In the data rows, 128 means zero.
A hidden rule labels the rows of this table. It goes by one to three of the table's principal directions, not those with the most spread.
[155, 80, 132, 133, 155, 157, 96, 46, 116, 149, 51, 136, 103, 138, 215, 127, 122, 174, 26, 111, 103, 118, 123, 190, 69, 38, 154, 140, 194, 181, 107, 110] 3
[108, 126, 185, 148, 144, 129, 132, 136, 156, 153, 147, 140, 157, 117, 98, 162, 99, 88, 206, 143, 160, 167, 76, 72, 151, 177, 142, 97, 66, 153, 141, 183] 1
[127, 167, 135, 125, 110, 109, 134, 99, 96, 105, 79, 102, 115, 134, 145, 108, 84, 159, 100, 109, 126, 110, 139, 164, 105, 88, 109, 166, 126, 111, 155, 113] 2
[175, 101, 118, 103, 150, 166, 107, 52, 121, 138, 100, 124, 114, 110, 185, 122, 156, 167, 47, 113, 140, 135, 138, 188, 92, 45, 162, 107, 204, 161, 89, 108] 5
[115, 33, 49, 113, 131, 130, 82, 187, 141, 163, 129, 127, 137, 199, 180, 90, 159, 79, 86, 141, 66, 90, 139, 112, 110, 141, 127, 162, 123, 143, 107, 114] 1
[141, 97, 130, 123, 154, 148, 113, 95, 141, 129, 124, 137, 113, 140, 152, 120, 144, 124, 90, 131, 107, 134, 131, 142, 115, 113, 132, 125, 146, 156, 131, 132] 5
[118, 136, 83, 141, 80, 105, 154, 162, 134, 121, 102, 121, 119, 137, 126, 120, 109, 148, 123, 142, 57, 77, 136, 142, 109, 99, 112, 180, 127, 117, 136, 88] 5
[143, 157, 139, 150, 122, 112, 141, 124, 131, 106, 153, 149, 115, 123, 102, 130, 142, 133, 128, 133, 120, 131, 166, 122, 131, 131, 96, 127, 130, 134, 155, 132] 2
[134, 179, 180, 114, 165, 152, 133, 90, 116, 98, 151, 118, 117, 114, 95, 142, 115, 124, 152, 127, 174, 166, 128, 132, 153, 163, 107, 104, 117, 102, 141, 138] 1
[115, 156, 174, 169, 96, 106, 164, 171, 159, 157, 153, 155, 169, 71, 72, 180, 119, 126, 228, 135, 179, 149, 82, 68, 157, 154, 152, 74, 98, 139, 117, 173] 2
[140, 144, 109, 135, 117, 125, 134, 148, 141, 120, 140, 127, 121, 141, 113, 130, 126, 123, 131, 147, 96, 106, 154, 126, 121, 123, 92, 150, 124, 130, 137, 109] 3
[95, 142, 165, 125, 154, 129, 127, 111, 102, 119, 122, 122, 127, 136, 125, 128, 94, 111, 157, 125, 146, 154, 104, 121, 150, 172, 134, 134, 83, 108, 146, 141] 1
[128, 48, 47, 94, 125, 138, 90, 144, 113, 154, 121, 114, 133, 167, 188, 95, 162, 114, 73, 126, 93, 112, 138, 148, 104, 113, 160, 150, 151, 121, 84, 96] 3
[132, 35, 42, 110, 117, 144, 96, 174, 151, 167, 123, 125, 136, 183, 180, 100, 160, 96, 85, 149, 49, 86, 126, 129, 95, 116, 129, 150, 143, 140, 85, 99] 1
[136, 119, 102, 132, 114, 140, 137, 132, 134, 143, 105, 133, 125, 126, 150, 129, 128, 144, 111, 143, 87, 94, 125, 150, 109, 89, 127, 139, 152, 139, 101, 95] 5
[127, 130, 118, 146, 105, 116, 130, 147, 139, 134, 98, 124, 125, 174, 146, 107, 89, 109, 121, 149, 57, 82, 129, 128, 95, 113, 66, 165, 98, 136, 148, 120] 2
[161, 151, 88, 122, 107, 135, 130, 106, 103, 114, 95, 115, 104, 137, 158, 116, 124, 171, 67, 128, 91, 87, 170, 186, 86, 60, 94, 161, 181, 115, 109, 66] 2
[151, 133, 53, 112, 94, 133, 122, 150, 121, 121, 93, 99, 108, 204, 176, 68, 102, 113, 68, 161, 9, 37, 172, 175, 69, 76, 26, 197, 131, 108, 123, 58] 2
[107, 187, 176, 160, 120, 100, 161, 129, 125, 94, 140, 140, 119, 100, 68, 156, 102, 145, 177, 123, 148, 149, 129, 106, 157, 164, 120, 134, 97, 113, 177, 147] 3
[99, 95, 128, 98, 152, 123, 112, 114, 111, 113, 145, 116, 127, 128, 129, 107, 149, 115, 123, 102, 161, 171, 116, 121, 159, 173, 184, 124, 112, 109, 144, 154] 4
[94, 121, 137, 139, 113, 65, 133, 177, 149, 109, 193, 136, 148, 131, 68, 110, 144, 76, 188, 119, 156, 167, 141, 51, 175, 207, 146, 133, 47, 132, 202, 199] 2
[118, 65, 99, 110, 129, 127, 105, 110, 108, 139, 95, 130, 122, 155, 194, 78, 152, 129, 62, 107, 98, 116, 119, 155, 107, 106, 154, 129, 153, 128, 113, 128] 2
[74, 55, 139, 140, 146, 108, 101, 164, 131, 156, 135, 145, 150, 133, 128, 145, 142, 103, 155, 103, 166, 169, 83, 72, 160, 199, 204, 115, 98, 137, 132, 182] 3
[109, 141, 203, 164, 138, 130, 146, 131, 153, 164, 127, 154, 161, 72, 97, 191, 104, 130, 209, 128, 195, 165, 62, 82, 157, 147, 177, 77, 103, 164, 118, 179] 1
[91, 127, 164, 142, 130, 113, 122, 153, 133, 155, 104, 117, 157, 134, 123, 148, 73, 103, 184, 126, 158, 136, 78, 88, 139, 158, 144, 137, 67, 139, 144, 164] 2
[114, 196, 216, 167, 109, 101, 178, 120, 128, 116, 148, 159, 145, 30, 52, 189, 128, 174, 211, 98, 232, 184, 90, 93, 175, 156, 174, 55, 132, 113, 137, 182] 2
[151, 122, 115, 118, 143, 158, 122, 106, 137, 127, 117, 124, 112, 128, 145, 133, 138, 146, 92, 134, 111, 114, 137, 158, 112, 95, 123, 131, 168, 141, 109, 101] 4
[120, 96, 119, 123, 134, 136, 119, 141, 136, 153, 122, 130, 141, 112, 138, 145, 142, 136, 130, 120, 151, 134, 106, 121, 135, 123, 176, 117, 144, 143, 101, 131] 6
[123, 174, 164, 150, 142, 126, 147, 123, 133, 113, 135, 137, 120, 92, 86, 173, 112, 153, 160, 130, 161, 143, 134, 119, 153, 136, 139, 135, 125, 141, 149, 127] 6
[120, 103, 149, 135, 120, 133, 126, 116, 128, 167, 87, 131, 151, 108, 159, 143, 110, 141, 136, 115, 151, 133, 73, 129, 114, 101, 171, 101, 135, 145, 96, 147] 2
[102, 91, 173, 134, 163, 152, 116, 117, 134, 169, 124, 142, 154, 89, 127, 184, 125, 129, 174, 115, 198, 184, 57, 99, 155, 161, 215, 80, 123, 147, 93, 165] 3
[121, 180, 142, 142, 114, 127, 160, 149, 130, 113, 145, 128, 127, 105, 76, 164, 107, 139, 184, 144, 131, 131, 124, 116, 147, 156, 109, 130, 112, 97, 129, 113] 3
[129, 219, 231, 171, 148, 113, 164, 67, 136, 87, 127, 140, 109, 82, 63, 178, 68, 154, 179, 130, 166, 172, 126, 117, 148, 134, 114, 134, 86, 157, 206, 164] 6
[129, 221, 147, 138, 113, 87, 148, 142, 123, 74, 166, 101, 119, 147, 55, 127, 73, 101, 183, 146, 127, 135, 181, 102, 144, 166, 52, 186, 45, 106, 215, 132] 3
[140, 198, 153, 111, 159, 132, 130, 64, 93, 52, 121, 100, 75, 159, 116, 98, 93, 140, 83, 124, 106, 130, 185, 176, 123, 130, 55, 181, 118, 97, 197, 104] 1
[137, 80, 73, 121, 110, 138, 119, 138, 132, 143, 106, 132, 119, 158, 175, 99, 151, 131, 75, 138, 57, 86, 134, 155, 94, 93, 118, 142, 162, 130, 97, 95] 4
[134, 97, 96, 141, 105, 136, 134, 132, 142, 155, 94, 135, 129, 111, 151, 153, 130, 164, 110, 133, 95, 105, 110, 147, 101, 77, 165, 140, 166, 149, 91, 98] 6
[125, 137, 56, 93, 116, 98, 115, 163, 111, 77, 169, 93, 106, 209, 120, 49, 131, 72, 101, 147, 53, 96, 208, 131, 127, 165, 49, 208, 73, 87, 189, 98] 1
[130, 171, 164, 122, 151, 114, 137, 118, 130, 86, 201, 131, 124, 116, 63, 126, 145, 96, 172, 128, 175, 182, 160, 94, 174, 193, 113, 109, 84, 115, 181, 167] 1
[98, 160, 174, 130, 127, 115, 140, 161, 138, 132, 132, 118, 153, 128, 100, 122, 93, 92, 193, 130, 161, 127, 91, 88, 159, 172, 107, 111, 69, 117, 151, 169] 4
[146, 147, 187, 160, 120, 160, 165, 132, 174, 165, 143, 163, 155, 41, 81, 213, 145, 162, 201, 133, 190, 157, 62, 99, 146, 126, 165, 28, 171, 143, 66, 155] 1
[147, 163, 120, 123, 120, 121, 137, 94, 102, 103, 110, 122, 107, 121, 143, 107, 127, 162, 86, 120, 120, 109, 167, 172, 113, 78, 112, 151, 156, 126, 140, 98] 1
[142, 33, 55, 104, 145, 163, 76, 126, 125, 156, 109, 123, 115, 201, 206, 96, 155, 104, 45, 140, 49, 102, 139, 157, 78, 112, 115, 153, 161, 133, 84, 91] 3
[146, 215, 128, 131, 117, 107, 158, 117, 120, 68, 143, 115, 96, 136, 90, 104, 106, 137, 121, 146, 93, 99, 198, 151, 130, 111, 52, 181, 109, 118, 192, 97] 4
[145, 135, 218, 153, 180, 175, 129, 76, 151, 154, 113, 164, 130, 77, 129, 187, 132, 154, 139, 122, 193, 162, 80, 125, 137, 114, 153, 50, 172, 177, 97, 162] 5
[130, 152, 112, 150, 86, 86, 165, 164, 163, 98, 167, 141, 122, 105, 68, 129, 149, 135, 154, 136, 102, 119, 159, 102, 144, 135, 121, 143, 115, 134, 175, 138] 4
[153, 113, 83, 129, 109, 142, 119, 165, 151, 144, 138, 123, 130, 173, 135, 122, 129, 99, 122, 161, 63, 89, 145, 123, 95, 124, 62, 141, 128, 124, 107, 100] 2
[128, 200, 181, 158, 103, 104, 174, 122, 127, 107, 143, 145, 132, 60, 65, 169, 121, 168, 184, 115, 182, 154, 121, 114, 155, 135, 136, 93, 131, 112, 144, 149] 2
[149, 108, 154, 108, 175, 180, 105, 30, 94, 135, 86, 127, 108, 116, 186, 138, 127, 164, 67, 111, 150, 161, 108, 189, 103, 85, 164, 102, 183, 134, 85, 111] 3
[117, 139, 184, 126, 180, 159, 111, 60, 100, 123, 86, 118, 111, 139, 154, 146, 77, 135, 116, 123, 143, 156, 100, 154, 121, 132, 130, 137, 116, 132, 137, 129] 3
[107, 49, 68, 109, 124, 131, 106, 177, 136, 161, 138, 128, 146, 146, 155, 114, 167, 104, 119, 128, 112, 119, 112, 111, 135, 148, 178, 130, 134, 127, 90, 122] 1
[105, 138, 182, 104, 175, 159, 124, 89, 106, 135, 106, 117, 136, 84, 137, 150, 117, 150, 143, 102, 216, 166, 79, 142, 164, 136, 198, 92, 142, 124, 104, 142] 4
[170, 153, 138, 138, 131, 146, 130, 103, 135, 124, 109, 140, 110, 113, 142, 133, 146, 168, 79, 123, 131, 100, 157, 161, 104, 68, 94, 110, 195, 150, 112, 109] 2
[92, 93, 148, 149, 113, 114, 133, 172, 151, 175, 129, 142, 171, 105, 114, 164, 116, 108, 200, 128, 160, 149, 60, 71, 148, 163, 186, 97, 90, 143, 109, 172] 1
[97, 182, 158, 131, 135, 93, 147, 141, 128, 95, 174, 111, 137, 138, 66, 123, 77, 73, 212, 153, 136, 159, 140, 82, 171, 194, 110, 172, 11, 124, 209, 157] 6
[155, 152, 147, 125, 139, 165, 133, 94, 121, 119, 99, 132, 105, 130, 151, 122, 131, 156, 85, 128, 110, 100, 129, 172, 105, 94, 77, 102, 186, 114, 100, 103] 2
[144, 92, 109, 115, 148, 116, 101, 123, 134, 112, 201, 139, 126, 144, 109, 112, 186, 90, 117, 123, 146, 179, 173, 98, 143, 173, 139, 113, 116, 136, 153, 161] 6
[157, 96, 67, 98, 133, 139, 98, 140, 123, 121, 153, 119, 116, 160, 149, 97, 180, 121, 68, 124, 113, 113, 181, 146, 114, 119, 108, 135, 171, 117, 109, 100] 2
[114, 111, 161, 122, 147, 134, 119, 138, 141, 153, 157, 133, 160, 114, 113, 141, 134, 91, 181, 125, 185, 169, 88, 85, 157, 174, 161, 79, 95, 136, 118, 177] 2
[159, 173, 108, 127, 119, 142, 144, 108, 107, 100, 120, 129, 98, 122, 130, 124, 140, 171, 85, 133, 101, 96, 175, 178, 110, 85, 84, 140, 184, 105, 113, 71] 3
[116, 189, 192, 147, 121, 86, 155, 80, 107, 89, 132, 126, 125, 82, 82, 144, 92, 152, 167, 103, 186, 184, 128, 119, 150, 138, 157, 131, 86, 126, 194, 171] 2
[94, 60, 149, 110, 161, 136, 99, 152, 145, 163, 176, 133, 169, 132, 118, 135, 152, 60, 187, 121, 187, 194, 69, 61, 170, 218, 191, 72, 75, 130, 114, 199] 2
[160, 53, 90, 89, 187, 182, 69, 58, 111, 133, 96, 119, 92, 172, 215, 100, 164, 141, 2, 116, 98, 126, 154, 194, 85, 79, 142, 143, 202, 153, 95, 92] 3
[163, 130, 117, 113, 144, 144, 110, 64, 103, 104, 104, 119, 94, 138, 164, 109, 140, 165, 44, 111, 118, 126, 169, 187, 94, 75, 114, 144, 183, 130, 129, 99] 2
[155, 92, 33, 101, 108, 143, 101, 127, 115, 133, 75, 94, 104, 209, 209, 69, 112, 124, 30, 152, 7, 45, 169, 193, 54, 52, 65, 209, 153, 126, 110, 48] 1
[121, 111, 149, 144, 122, 119, 138, 145, 152, 140, 156, 151, 144, 91, 97, 155, 159, 130, 163, 116, 167, 160, 102, 91, 151, 157, 168, 79, 134, 136, 121, 168] 2
[106, 109, 103, 136, 105, 115, 134, 186, 152, 152, 121, 125, 148, 131, 122, 134, 119, 116, 158, 139, 110, 99, 106, 101, 134, 134, 142, 145, 108, 137, 121, 127] 4
[144, 79, 126, 100, 170, 163, 94, 100, 146, 139, 140, 118, 128, 145, 147, 128, 147, 105, 102, 127, 140, 157, 118, 129, 122, 135, 148, 112, 137, 150, 116, 143] 6
[124, 207, 142, 155, 103, 101, 168, 157, 130, 93, 134, 133, 114, 113, 77, 136, 105, 147, 159, 140, 113, 95, 160, 124, 145, 129, 76, 157, 114, 115, 168, 109] 5
[148, 146, 54, 134, 93, 136, 133, 179, 123, 148, 102, 117, 127, 150, 150, 135, 111, 146, 111, 163, 63, 46, 166, 157, 93, 70, 81, 185, 155, 127, 85, 40] 3
[139, 162, 86, 116, 102, 123, 140, 118, 90, 103, 87, 111, 102, 127, 155, 102, 125, 182, 69, 118, 98, 76, 169, 192, 106, 65, 109, 171, 180, 100, 117, 61] 1
[129, 113, 196, 151, 157, 146, 117, 68, 135, 150, 72, 142, 126, 116, 162, 154, 94, 148, 111, 113, 149, 147, 79, 138, 106, 96, 150, 105, 140, 175, 130, 162] 2
[171, 106, 78, 109, 143, 152, 111, 133, 156, 115, 172, 131, 109, 154, 128, 110, 183, 113, 80, 148, 86, 111, 185, 140, 115, 116, 91, 133, 165, 143, 122, 101] 5
Here are more rows. What is the label of each one?
[120, 131, 75, 109, 130, 134, 114, 143, 103, 115, 100, 98, 107, 180, 157, 103, 98, 124, 91, 145, 67, 80, 161, 162, 110, 114, 92, 207, 119, 109, 133, 65] ~ 6
[149, 215, 153, 144, 109, 96, 169, 107, 131, 63, 162, 131, 100, 97, 61, 128, 128, 155, 140, 127, 132, 135, 186, 134, 144, 123, 86, 145, 122, 119, 195, 128] ~ 5
[119, 110, 119, 135, 130, 142, 126, 157, 150, 152, 118, 128, 137, 124, 124, 160, 119, 130, 147, 140, 122, 115, 103, 115, 130, 131, 145, 134, 131, 141, 106, 117] ~ 6
[146, 206, 121, 135, 75, 95, 166, 143, 109, 93, 128, 121, 120, 111, 102, 103, 125, 159, 127, 121, 125, 90, 171, 150, 123, 97, 70, 133, 144, 88, 144, 106] ~ 2
[111, 46, 68, 84, 123, 123, 95, 180, 150, 160, 161, 103, 163, 175, 153, 76, 153, 49, 138, 139, 110, 127, 111, 90, 135, 163, 152, 132, 76, 132, 119, 154] ~ 4
[139, 152, 198, 150, 143, 171, 136, 86, 127, 166, 61, 141, 136, 94, 160, 172, 87, 167, 134, 124, 160, 119, 62, 154, 105, 81, 124, 74, 170, 144, 73, 129] ~ 2
[135, 107, 112, 110, 132, 152, 115, 119, 117, 147, 106, 116, 133, 135, 162, 124, 128, 133, 107, 126, 126, 119, 112, 151, 111, 108, 137, 119, 152, 118, 88, 109] ~ 2
[130, 127, 164, 118, 169, 150, 105, 67, 102, 138, 78, 119, 123, 118, 174, 133, 103, 153, 91, 106, 173, 141, 113, 163, 119, 87, 162, 129, 149, 156, 121, 129] ~ 1
[153, 95, 95, 111, 140, 160, 115, 79, 109, 136, 111, 130, 112, 132, 178, 120, 149, 149, 69, 132, 96, 128, 138, 178, 96, 80, 147, 130, 175, 133, 87, 87] ~ 3
[111, 185, 160, 155, 110, 79, 161, 151, 135, 79, 188, 139, 124, 93, 30, 158, 131, 132, 195, 118, 168, 174, 154, 79, 175, 196, 130, 131, 85, 104, 197, 164] ~ 3
[156, 86, 132, 113, 198, 190, 96, 105, 162, 136, 154, 145, 108, 157, 147, 129, 168, 98, 87, 152, 108, 130, 140, 133, 128, 137, 105, 106, 159, 169, 110, 124] ~ 4
[141, 148, 52, 104, 118, 131, 126, 150, 109, 95, 136, 104, 97, 182, 139, 84, 129, 119, 83, 157, 43, 70, 200, 167, 111, 113, 58, 202, 130, 97, 138, 50] ~ 6
[156, 110, 101, 100, 158, 149, 97, 92, 122, 115, 140, 109, 111, 161, 151, 108, 138, 112, 79, 135, 111, 138, 168, 153, 109, 113, 114, 154, 134, 139, 137, 109] ~ 3
[157, 79, 79, 113, 129, 164, 114, 144, 165, 160, 117, 129, 129, 146, 169, 116, 158, 122, 84, 150, 78, 81, 128, 147, 98, 78, 119, 125, 174, 162, 82, 98] ~ 4
[115, 51, 114, 117, 154, 151, 93, 122, 130, 165, 99, 132, 135, 140, 180, 131, 145, 127, 92, 115, 131, 133, 94, 133, 117, 121, 182, 118, 156, 151, 91, 133] ~ 1
[127, 209, 142, 150, 116, 108, 161, 137, 112, 83, 124, 133, 100, 124, 94, 124, 107, 156, 130, 134, 109, 91, 175, 145, 139, 122, 67, 164, 129, 110, 169, 98] ~ 1
[77, 132, 151, 121, 120, 100, 130, 124, 86, 134, 93, 107, 148, 110, 136, 129, 84, 136, 163, 98, 180, 156, 82, 122, 149, 149, 192, 140, 85, 101, 136, 149] ~ 2
[129, 117, 104, 108, 141, 129, 118, 161, 137, 119, 197, 128, 136, 143, 97, 115, 169, 82, 152, 139, 139, 150, 155, 95, 158, 186, 119, 115, 105, 111, 132, 138] ~ 1
[122, 144, 133, 164, 66, 100, 160, 127, 119, 153, 46, 135, 138, 100, 161, 133, 85, 184, 121, 117, 100, 79, 92, 155, 88, 48, 138, 138, 150, 138, 110, 115] ~ 2
[96, 203, 160, 133, 126, 90, 144, 143, 99, 81, 129, 110, 116, 151, 93, 100, 77, 110, 160, 125, 133, 117, 155, 116, 156, 170, 70, 175, 60, 95, 202, 136] ~ 2
[129, 81, 77, 105, 99, 119, 116, 186, 149, 155, 157, 117, 159, 155, 138, 91, 159, 79, 139, 137, 109, 110, 121, 99, 125, 145, 121, 111, 110, 117, 104, 142] ~ 2
[130, 142, 157, 131, 165, 128, 130, 148, 156, 98, 233, 156, 125, 135, 58, 126, 177, 66, 179, 147, 149, 176, 162, 68, 183, 227, 91, 89, 85, 125, 170, 174] ~ 1
[115, 227, 166, 157, 118, 77, 171, 158, 137, 59, 195, 136, 111, 115, 21, 136, 115, 114, 197, 139, 140, 144, 184, 83, 180, 195, 70, 156, 62, 109, 226, 150] ~ 1
[124, 53, 117, 112, 163, 165, 93, 99, 122, 173, 89, 132, 135, 111, 187, 154, 149, 155, 85, 107, 161, 146, 88, 151, 118, 95, 221, 110, 183, 160, 67, 120] ~ 6
[63, 168, 180, 159, 126, 100, 161, 170, 129, 127, 131, 131, 148, 92, 63, 183, 71, 124, 239, 132, 169, 155, 76, 74, 185, 199, 170, 143, 52, 115, 161, 154] ~ 6
[140, 58, 104, 119, 124, 156, 114, 137, 140, 179, 112, 148, 147, 91, 170, 144, 191, 161, 94, 104, 161, 126, 90, 138, 119, 92, 200, 62, 215, 141, 41, 127] ~ 2
[169, 139, 92, 104, 129, 152, 125, 117, 126, 121, 158, 120, 121, 135, 133, 112, 157, 121, 105, 147, 111, 118, 169, 153, 115, 106, 95, 121, 154, 118, 101, 92] ~ 1
[140, 147, 71, 120, 90, 93, 143, 134, 121, 90, 141, 112, 108, 152, 121, 82, 130, 127, 100, 142, 60, 98, 190, 149, 112, 103, 94, 191, 110, 117, 171, 95] ~ 5
[132, 165, 146, 122, 147, 146, 130, 84, 90, 106, 86, 120, 100, 123, 150, 128, 107, 172, 87, 114, 134, 115, 140, 180, 120, 96, 116, 144, 166, 110, 123, 92] ~ 1
[136, 180, 180, 140, 142, 147, 151, 116, 137, 120, 148, 138, 129, 91, 84, 169, 118, 138, 176, 136, 168, 151, 113, 117, 151, 149, 113, 88, 129, 118, 123, 138] ~ 1
[117, 58, 86, 109, 130, 138, 106, 188, 154, 169, 174, 132, 163, 141, 130, 124, 173, 76, 157, 140, 136, 137, 106, 82, 147, 174, 162, 96, 114, 129, 86, 146] ~ 1
[126, 141, 137, 129, 134, 138, 128, 113, 124, 123, 93, 116, 116, 148, 145, 122, 91, 132, 113, 136, 98, 105, 122, 149, 110, 109, 99, 156, 120, 131, 139, 112] ~ 5
[120, 97, 80, 103, 110, 116, 102, 157, 102, 135, 105, 107, 132, 174, 175, 73, 137, 114, 82, 111, 108, 91, 141, 143, 108, 121, 107, 145, 137, 98, 113, 114] ~ 2
